In the data rows, 128 means zero.
Here are some points, one per row:
[126 148 135 159  76  83 114 133 104 196 102 135 129 181 115 111 135 150  89 124 170  84 162 130  97 144 138 139 140
 117 152 197  98 136 128 104 134 126 112 111 104 137  93  88 174 101  93  80 106 110 135 145 105 154 111 152 138  76
 120 170 133 139 180  99]
[139 117 167 159 150  99 159 145  67 178 134 139 126 189  83 190  92 133 182 148 110 118 104 128 163 181 114 147 144
 141 110 127 190 148 123 127 138 168 131 131  98 113 106  83 167 157 129 136 162 124 121 143 147 198 153 138 111 144
 139 114 103  67 124 115]
[ 59 113 137 159  93 119  99  89 134 140 144  94 154 120 156 133 162  84  95 118  96  92  38 152 143 122  60  56 110
  74 127 130 104 128 122 190 161  77  76  97 186  94 191 123 134 146  88 135  75 151 109 133 171 186 102 141 142 110
 172 109 118 142  80 116]
[185  82  18  98  92 104 143 100 124 212 111 177 168 103 118  64  91 109 134 127  86 120 135 195 122 148 101 108 122
 111 177 114  57  87 113 157 132  95  90 120 121 180 201 134  48 181 137 138 198 149 171 161 187 185  98 164  74 131
 149 136  68 130 108 106]
[160 164 143  82 118 118  76 127  64 116 127 124 187 171 103 128 131 144 113 206 136 144 101 114 146 116 147 146 147
 134 150 115 129 112 113 119 145 138 112 166 154 105 121 108 131 138 173 143 119 110 186 142 106 152 167 109 140 152
 174 212 154 119 131 110]
[ 75 142 131 170 182 143 154 101 121  81 162 173 148  51 111 128 149 143 133 155 145  99 126 169  99 101 111 139 128
 112 166 161 134 179 179 156  80  99 136 151 125  96 169 152 121 121 108  91 126 126 151 164 174 203  90  66 153 134
 151 138 150 112 123 151]
[194 114 167 224  78 215  98 172  85  78  87 120 153  97  93  70 157  53 145  84  86 107 160 161 139 159 106 121 117
 137 138 111  78 123 154   0 188 112 111 113 105 130 151 112 146  98 167 194  76 175 162 150 164 108 142 140 154 157
  80  67 135  96 123 178]
[144 154 100 151 115 150 190 107 119  97 175 125  84 144 153 128 164 123 131 158 157 144 148 135 125 126 103 119 146
 107  91 136 125 176 147 142 157 154 136 157 184 114 102 166 142 114 137 166 117 140 143 147 139 160 118 173  67 109
 101 202 115 137 177 135]
[ 67 122 111 133 126 154 112 126 139 134  54  74 137 130 103 202 136 138 164 127 131 170 132 132 124 156 186  83 115
 153 141 115 114 148 134 194 118 138 106  99 126 164 134 107 138 116 154 150 153 123 166 120 157  91  94  95 101 129
  90 126 186 163 151 171]
[133  98 157 105 141  95  66 109 122  88 124 139  17  75 137 105  84  85 145  97  60 139 131  93 113 134 137 114  72
 132 144  95  52 114 159 109 105 172 140 152 167  81  66  83 132 155 117  81 130 129 119 136 108 112 112 129 120 173
 104 106 130 163 131 117]
[121 155 106 106 106 160 114 131 124 117  89 159 119 108 102 153 134  66 118 145 169 167 134 173 115 152 139 156 133
 126  74 156 136 138 175 185 109 183 144  85 119 143 156 158  82 178  99 159  86 141 103  88  92 102 135 147 162 126
 171 115 203  68 153  89]
[111 126  77 109  97  84 105 132 148  84 160  96 139  94 112  84 154 122 103 168 102 163 134  93 115 163 108 140  73
  79 138 142 217  89  93 108  76 126 106  40  97 128  94 135 135 123  73 142 130 122 106  84 124 107 113 162 112 148
 106 155 177  61 131 139]
[158 137 150 130 176 125 147 147 214 145 114 151 121 165 157 109 141 144 216 163 162 142  96 133 125 142 112 153 157
  93 158 139 144 164 166 106 130 122 104 112 142  88 152 137 164 176 127 147 168 149 200  84 114 119 209 147 142 110
 153 156 158 153 154 139]
[123 101  76 127  89 105 152 111 141 122 106  95 159 121 131 197  87 123 166 130 194  99 146  64 161 143 117 156 136
 141 112 142  96 119 113 140  91 125 189 105 158 109 123 187 135 130 123 162  75 133 164 173 139 112 124  90 116 139
 119  74 176 157  77  99]
[ 48  87 111  88 113 167 165 107 127  88 107 157 144 151  93 158  73 112 138 144 105 135 155  95  66 124 124 141 112
 156  99 128 101 129  89 137 128  86  88 114 150 125 153 161 110 103 103 138  75  82 136  61  55 148 151 138 101 109
 103  82 154 124 112 121]
[ 97 155 114 137 113 141  70 119 134 149  97 145  99 161 188 120 206 117 140  61 138 168 143  86 136 113 134 177 104
 220 147 107 138 121  94 146  95 137 142 172 165 140 120 120 124 144 117 145 141 110 166 103 166 137 128  98 126  85
 123  75 109 103 117 135]
[151 109 132 157 161 106 139 131 113  87  99 103 124 175 136  97 145 149 131 104 120 131  92 183  73 131  93 147 123
  76 115 127 130 160  57 155  95 123 137 156 107 111 117 120  88  61 145 104 107 154 113 192  88 109 164 118 105  95
 139 128 137 134 154  94]
[126 147 169 117 165 101 150  80  84 140 108 149 142 149 171 174 121 155 134 142 159  96 102 119  86 182 134 149 110
  86 115 103 119 114 135  61 141 146 130  57 129 144 114 107 128 132 202 107 134  74 118 126 127  91  83 130 111  95
 158 141  70  66  87 106]
[130 161 146  86 139 138  56 137 177  83 123 165 160 133 128 112 125 149 154 136 129 120 178 116 122 165 139  97 102
 126 176  88 164 129 162 153 176 106 213 164 141 154  93  80 135 174 108 138  90 168 107 130 136 124 119 105 110 133
  68  76  82 157 151 104]
[129 212 118 117 136 127 115 143 141 181 137 139 133  92 160 124  83 121 159 137 101 152 129 154 121 100 104 175 125
 106 130 128 157 152 125 142 165 108 122 107 168 124  91 183 170  82 175 161 138 154  90 176 100 156 133 133 153  94
 159 144 169 159 150 157]
[ 75 166 156 134  96  74 209 112 131 179 189  73 132 138 151 168 155 131 123 141 123 153 167 184 114  58 121  75 175
 185 157 122 149  49 122  71 107  79 185 153 120 123 140 109  94 160 172  66 125 151  88 102 142  58 166 189 111 202
 169  92 157 116 172 151]
[121 157 165 172 167 107 148 107  75 177 116 116 160 133 130 175  88 104  98 150 131 156 118 119 171 111 104 145 118
  81 160  81 120 119 137 127 117 117 120 148  72 110  93 130 107 125 116 126 140 134 174  81  80  87 123 139 148  94
  58 179  74  87  86  91]
[ 97 103 133 169 136 159 104 140 161  97 163 135 100 135 145 143 158 143 160 111 171 129 122 142 150 144 158 184 179
 105 119 100 130 115  94 133 179  97 132 142 111 149 123 173 106 106 138 102 162 133 110 150 108 209  79 172 177 174
 143 182 142 154 145 119]
[202  66 121 100 186  78 129  64 150 140 109 139 116  71 101 104 167 117 133 112  86 116 140 128 155  81 128  98 136
 177  74 158 112 153  94 150 157 131 167 145 166 178 125  87 205 134 132 126  98 119 109  91  88  84 108  91 220 193
 110 146  63 139 149 153]
[ 91 127 101 118  96 108 132 135  85 104 130 124 143  83 121 124 157 137 124  86 169 144 146  88 122  63  81  88  87
 135 131  82 142 140 143 102 131 138 173  88  38  96 141 124 137 118 120 115 184 102  50  88 131 114 220 136  75 157
 163 193 123 146 105 147]
[209  54 210  57 182 156 126 158 122 166 159 185 103 143 122 145 137 107 131 111  78  45 113 132 119 106  91 114  89
 200  88 130  96 100 126 117  67 124 185 125 142 121 113 101 129 140  83 168 107 183  98  86 116  82  25  97 156 180
 115 199 119 194 139 194]
[141 156 132 145 100 108 154 137 155 127 165 110 124 159 111 124 110 161  70 107 104 148 138 156 138 120 189  95  87
 116  88 126 181 142 161  67  54 119 165 159 143 191 166 175 166 101 172  79 151 172  98  55 183 127 185 152 146 149
 157 136 145 169  67  69]
[135  65 136 105  92 225 181 184  84 119 136  93 170 160 186 108 135  97 153 154 130 123 129  87 167  94 151 136  93
 111 190 175  87 202 151 129 139 118 111  88 157 154  86 152 104 134 139 105 129 107 112 174 189 106 167 105 198 179
  76  64 127 115 135 113]
[ 94 129 123  82 121 107 130 129 123  90 144  70  73 126  68  83 109 129 154 120 138  69  98 166 142  98 124 139 150
  84 131 123 121 125 120 116 184 130 103 175  94 118 125 201 122  83  81  93 141 113 127 110 151 102  75  82 118  65
 175 114 111 109 148 127]
[118 127 117 134 144 121 116 170 164  77 150 128 154 119 112 171 120 125  41 139 177 172 198 140 145 125 113 161  68
 130 101 166 172 129 111 120 116 173  44 157 116 172 129 103 133 171 131 145 149 139 118 128 122 108 131 156 119 124
 201  87 104 178 113 161]
[180 131 147 173 132 168 121  89  95 128 121  51 149  84 163 132  88 187 126 136 105  62  94  89  83 114 124 130 180
 139 132 122 171 126 147 134 116 155 110 131 124 150 101 122 106 151 119 159 169 109 147 110  92 140 155 162 124  87
 144 133 131 138 156  95]
[136 149  55 145 179 175 125 136 177 123 155 114 136 152  70  85  84 156  81  41 162 149  81  97 147 151 159 106 125
 187  90 136 100  88 137 161  90 102 106 133 159 124 107 124 156 185 149  72 122 124  92 132  93 115 147  94 126 128
 114 120  76  98 132 203]
[155 151  97  94  90 111  84 164 173 122 136 179  83  99 118 149 145  90 125 122 120 129  84  79 135  86 157  96 181
 136 104  82 147 170 126  92  92  83  88 129 110 145  93  46  88  99 127 123 106  95 124 144 123 112 104  78  94 119
  76  69 113 136 126 100]
[143 166 193 162  92 100 161 173 165 135 158 173 115 126 121 150 146 177 106 104  77 124 130 141 117 172 160 158 166
  95 164 155 106 104 101 177 153 184 154 153 120 137 166 157 120 104  98 159 119  45 126 185 152 120 156 152 140 119
 117 156 102 136 139 158]
[177 105 151 114 189  76 117 162 118 127 157 134 148 109 191  83 112 164 126 162 141 169 127 134 185 180 157  94 155
 206 114 132  98 115 152 153 191 124 116 134 100 125 208 171 100  48  80  80 164 125 132 164 120 143  94 149  87  85
 134 116 141 106 109 145]
[ 78 112  57  98 149 196 144 107 145 163 123 158 102 142 146 121 138 119 103  96 128 118 151  79 136 153 180  96 158
 122 174 132 179 123  91 146 159 192 138 162 100 102 139  96 135 123 162 145 109 163 148 126 111 108 114 104 126 121
 124  93 175 136  70 132]
[115 131 176 121 119 140 125 114 130 146  68  92  82 144 130  76 114 169  91 169 138 140 150 153 121  84 124 154 172
  93  64 154 142  69 139 136 121 124 111  97 121  59 132 116 122 121 148 157 151 108 111 153 136 171 143 104 136 112
  78 137  99 126 130 105]
Along one direction, these points spread out more than along any other. Take the direction at right angles to it along which they spread out most. Then take the direction at right angles to both along which they spread out most. Go by this last direction. For each point below, how far along it does it lie, from 0 to 99? 50 is the average, and the first point above lies past it. One standard deviation of the points above along it is 16.
[ 97 155 114 137 113 141  70 119 134 149  97 145  99 161 188 120 206 117 140  61 138 168 143  86 136 113 134 177 104
 220 147 107 138 121  94 146  95 137 142 172 165 140 120 120 124 144 117 145 141 110 166 103 166 137 128  98 126  85
 123  75 109 103 117 135] 31
[ 59 113 137 159  93 119  99  89 134 140 144  94 154 120 156 133 162  84  95 118  96  92  38 152 143 122  60  56 110
  74 127 130 104 128 122 190 161  77  76  97 186  94 191 123 134 146  88 135  75 151 109 133 171 186 102 141 142 110
 172 109 118 142  80 116] 42
[ 75 142 131 170 182 143 154 101 121  81 162 173 148  51 111 128 149 143 133 155 145  99 126 169  99 101 111 139 128
 112 166 161 134 179 179 156  80  99 136 151 125  96 169 152 121 121 108  91 126 126 151 164 174 203  90  66 153 134
 151 138 150 112 123 151] 50
[129 212 118 117 136 127 115 143 141 181 137 139 133  92 160 124  83 121 159 137 101 152 129 154 121 100 104 175 125
 106 130 128 157 152 125 142 165 108 122 107 168 124  91 183 170  82 175 161 138 154  90 176 100 156 133 133 153  94
 159 144 169 159 150 157] 55
[126 148 135 159  76  83 114 133 104 196 102 135 129 181 115 111 135 150  89 124 170  84 162 130  97 144 138 139 140
 117 152 197  98 136 128 104 134 126 112 111 104 137  93  88 174 101  93  80 106 110 135 145 105 154 111 152 138  76
 120 170 133 139 180  99] 62
[180 131 147 173 132 168 121  89  95 128 121  51 149  84 163 132  88 187 126 136 105  62  94  89  83 114 124 130 180
 139 132 122 171 126 147 134 116 155 110 131 124 150 101 122 106 151 119 159 169 109 147 110  92 140 155 162 124  87
 144 133 131 138 156  95] 59
[ 94 129 123  82 121 107 130 129 123  90 144  70  73 126  68  83 109 129 154 120 138  69  98 166 142  98 124 139 150
  84 131 123 121 125 120 116 184 130 103 175  94 118 125 201 122  83  81  93 141 113 127 110 151 102  75  82 118  65
 175 114 111 109 148 127] 56
[202  66 121 100 186  78 129  64 150 140 109 139 116  71 101 104 167 117 133 112  86 116 140 128 155  81 128  98 136
 177  74 158 112 153  94 150 157 131 167 145 166 178 125  87 205 134 132 126  98 119 109  91  88  84 108  91 220 193
 110 146  63 139 149 153] 78
[160 164 143  82 118 118  76 127  64 116 127 124 187 171 103 128 131 144 113 206 136 144 101 114 146 116 147 146 147
 134 150 115 129 112 113 119 145 138 112 166 154 105 121 108 131 138 173 143 119 110 186 142 106 152 167 109 140 152
 174 212 154 119 131 110] 60
[185  82  18  98  92 104 143 100 124 212 111 177 168 103 118  64  91 109 134 127  86 120 135 195 122 148 101 108 122
 111 177 114  57  87 113 157 132  95  90 120 121 180 201 134  48 181 137 138 198 149 171 161 187 185  98 164  74 131
 149 136  68 130 108 106] 56
[ 48  87 111  88 113 167 165 107 127  88 107 157 144 151  93 158  73 112 138 144 105 135 155  95  66 124 124 141 112
 156  99 128 101 129  89 137 128  86  88 114 150 125 153 161 110 103 103 138  75  82 136  61  55 148 151 138 101 109
 103  82 154 124 112 121] 22
[135  65 136 105  92 225 181 184  84 119 136  93 170 160 186 108 135  97 153 154 130 123 129  87 167  94 151 136  93
 111 190 175  87 202 151 129 139 118 111  88 157 154  86 152 104 134 139 105 129 107 112 174 189 106 167 105 198 179
  76  64 127 115 135 113] 21
[ 75 166 156 134  96  74 209 112 131 179 189  73 132 138 151 168 155 131 123 141 123 153 167 184 114  58 121  75 175
 185 157 122 149  49 122  71 107  79 185 153 120 123 140 109  94 160 172  66 125 151  88 102 142  58 166 189 111 202
 169  92 157 116 172 151] 63
